Each row has a name. Each question is about the rows just above it.

luz: 150; 189; 163; 197; 159; 147; 160; 198; 232; 150; 162; 179; 165; 174; 184; 185; 94; 102; 75; 96; 115; 73; 21; 50
pude: 150; 189; 163; 197; 159; 147; 160; 198; 232; 150; 162; 179; 165; 174; 184; 185; 163; 158; 184; 163; 149; 184; 235; 207
dupu: 109; 66; 98; 64; 100; 114; 102; 67; 38; 110; 98; 86; 96; 88; 72; 75; 96; 107; 77; 99; 118; 75; 33; 54
Shift each entry of 114; 102; 67; 38 by +1 times 1:	115; 103; 68; 39
77; 99; 118; 75 with +1 step of 1 on every entry:	78; 100; 119; 76

pude: 162; 163; 57; 37; 172; 212; 151; 158; 115
luz: 157; 213; 142; 90; 124; 137; 111; 209; 79
vutuk: 133; 208; 136; 34; 97; 168; 150; 197; 125
Gako: 101; 168; 78; 138; 181; 138; 138; 172; 75
Furo: 151; 177; 128; 90; 132; 163; 135; 131; 93
kipal: 71; 103; 155; 132; 145; 221; 208; 154; 157
busu: 114; 206; 81; 153; 141; 99; 148; 162; 123
Fepop: 151; 177; 128; 90; 132; 163; 135; 134; 93
mosig: 124; 183; 118; 129; 159; 94; 212; 111; 58
78 with -1 step of 1 on every entry:	77
Move every entry of 71; 103; 155; 132 by +1 step of 1.	72; 104; 156; 133
101; 168 with +1 step of 1 on every entry:	102; 169
Shift each entry of 124; 137; 111; 209 by -1 times 1:	123; 136; 110; 208

mog: 95; 101; 98; 99; 154; 98; 159; 101
kozo: 116; 120; 116; 118; 134; 117; 138; 120
vutuk: 32; 47; 42; 46; 206; 40; 215; 47
116 with -1 step of 1 on every entry:	115
Shift each entry of 134; 117 by +1 times 1:	135; 118
95; 101 with +1 step of 1 on every entry:	96; 102
120 with -1 step of 1 on every entry:	119
Move every entry of 101; 98 by +1 step of 1.	102; 99

Gako: 154; 97; 88; 168; 138; 108; 130; 185; 152; 118; 164; 125; 112; 134; 175; 62; 152; 170; 137; 165; 116; 91; 170; 113; 173; 82; 81; 139; 132; 137; 166; 178; 156; 134; 107; 107; 193; 151; 112; 104; 157; 94; 145
busu: 159; 119; 104; 170; 122; 155; 140; 127; 83; 125; 100; 109; 142; 141; 132; 89; 124; 145; 125; 126; 40; 74; 145; 128; 124; 141; 128; 127; 113; 129; 176; 97; 127; 151; 121; 181; 126; 113; 145; 90; 122; 141; 156
dupu: 136; 112; 114; 144; 94; 149; 109; 135; 128; 107; 96; 90; 169; 132; 105; 149; 107; 111; 195; 141; 120; 90; 91; 149; 166; 55; 107; 140; 124; 153; 152; 121; 111; 139; 63; 144; 130; 123; 163; 108; 112; 140; 117
kozo: 136; 112; 114; 144; 94; 149; 109; 135; 128; 107; 96; 90; 169; 132; 105; 149; 107; 111; 195; 141; 120; 90; 91; 149; 166; 55; 107; 140; 124; 153; 152; 121; 111; 139; 63; 144; 130; 123; 163; 108; 112; 95; 110
Shift each entry of 149 by -1 times 1:	148
96 with -1 step of 1 on every entry:	95
Shift each entry of 97 by +1 times 1:	98
Move every entry of 112; 114 by -1 step of 1.	111; 113
Shift each entry of 132; 105 by -1 times 1:	131; 104
120; 90 with +1 step of 1 on every entry:	121; 91
149; 166; 55 with +1 step of 1 on every entry:	150; 167; 56

pude: 51; 124; 103; 85; 51; 211
mosig: 81; 154; 138; 200; 93; 181
dupu: 178; 86; 42; 103; 175; 159
mog: 185; 157; 94; 69; 46; 205
kozo: 41; 103; 93; 159; 126; 74
busu: 81; 154; 138; 211; 187; 153
luz: 41; 103; 93; 92; 215; 206
vutuk: 216; 56; 82; 169; 186; 191
Move every entry of 103 by +1 step of 1.	104
Move every entry of 69 by +1 step of 1.	70
Shift each entry of 126 by +1 times 1:	127
216 with -1 step of 1 on every entry:	215
Shift each entry of 103 by -1 times 1:	102
Move every entry of 51; 124; 103 by +1 step of 1.	52; 125; 104

mosig: 146; 158; 131; 168; 157
kipal: 146; 158; 131; 122; 147
busu: 146; 158; 131; 122; 99
Move every entry of 146; 158 by +1 step of 1.	147; 159
122 with -1 step of 1 on every entry:	121
Shift each entry of 158; 131 by -1 times 1:	157; 130
Move every entry of 146; 158; 131; 122 by -1 step of 1.	145; 157; 130; 121
158; 131; 122 with +1 step of 1 on every entry:	159; 132; 123
131 with -1 step of 1 on every entry:	130

mog: 149; 163; 100; 62; 167; 106; 211
pude: 149; 163; 100; 154; 119; 168; 120
busu: 131; 187; 111; 222; 171; 143; 132
Move every entry of 163; 100; 154 by -1 step of 1.	162; 99; 153
Move every entry of 149; 163; 100; 154 by -1 step of 1.	148; 162; 99; 153
149 with +1 step of 1 on every entry:	150
Move every entry of 62 by -1 step of 1.	61

busu: 124; 175; 131; 125; 138; 141; 118; 87; 89; 177
vutuk: 194; 158; 145; 83; 122; 103; 100; 113; 230; 111
mog: 113; 85; 129; 154; 166; 152; 122; 167; 39; 102
Fepop: 127; 196; 135; 106; 100; 95; 126; 63; 189; 183
dupu: 138; 194; 134; 105; 95; 106; 127; 80; 192; 179
Furo: 151; 125; 136; 108; 75; 73; 119; 109; 206; 141
kozo: 104; 59; 102; 128; 94; 161; 151; 132; 103; 119
pude: 104; 59; 102; 128; 94; 161; 151; 177; 112; 59
Gako: 137; 173; 135; 131; 188; 146; 111; 101; 82; 172
kipal: 127; 29; 91; 111; 17; 88; 121; 146; 149; 144
luz: 84; 48; 95; 128; 38; 142; 159; 161; 108; 101
Move every entry of 103; 100; 113; 230 by +1 step of 1.	104; 101; 114; 231
94 with -1 step of 1 on every entry:	93
127 with +1 step of 1 on every entry:	128
Shift each entry of 194; 134; 105 by -1 times 1:	193; 133; 104

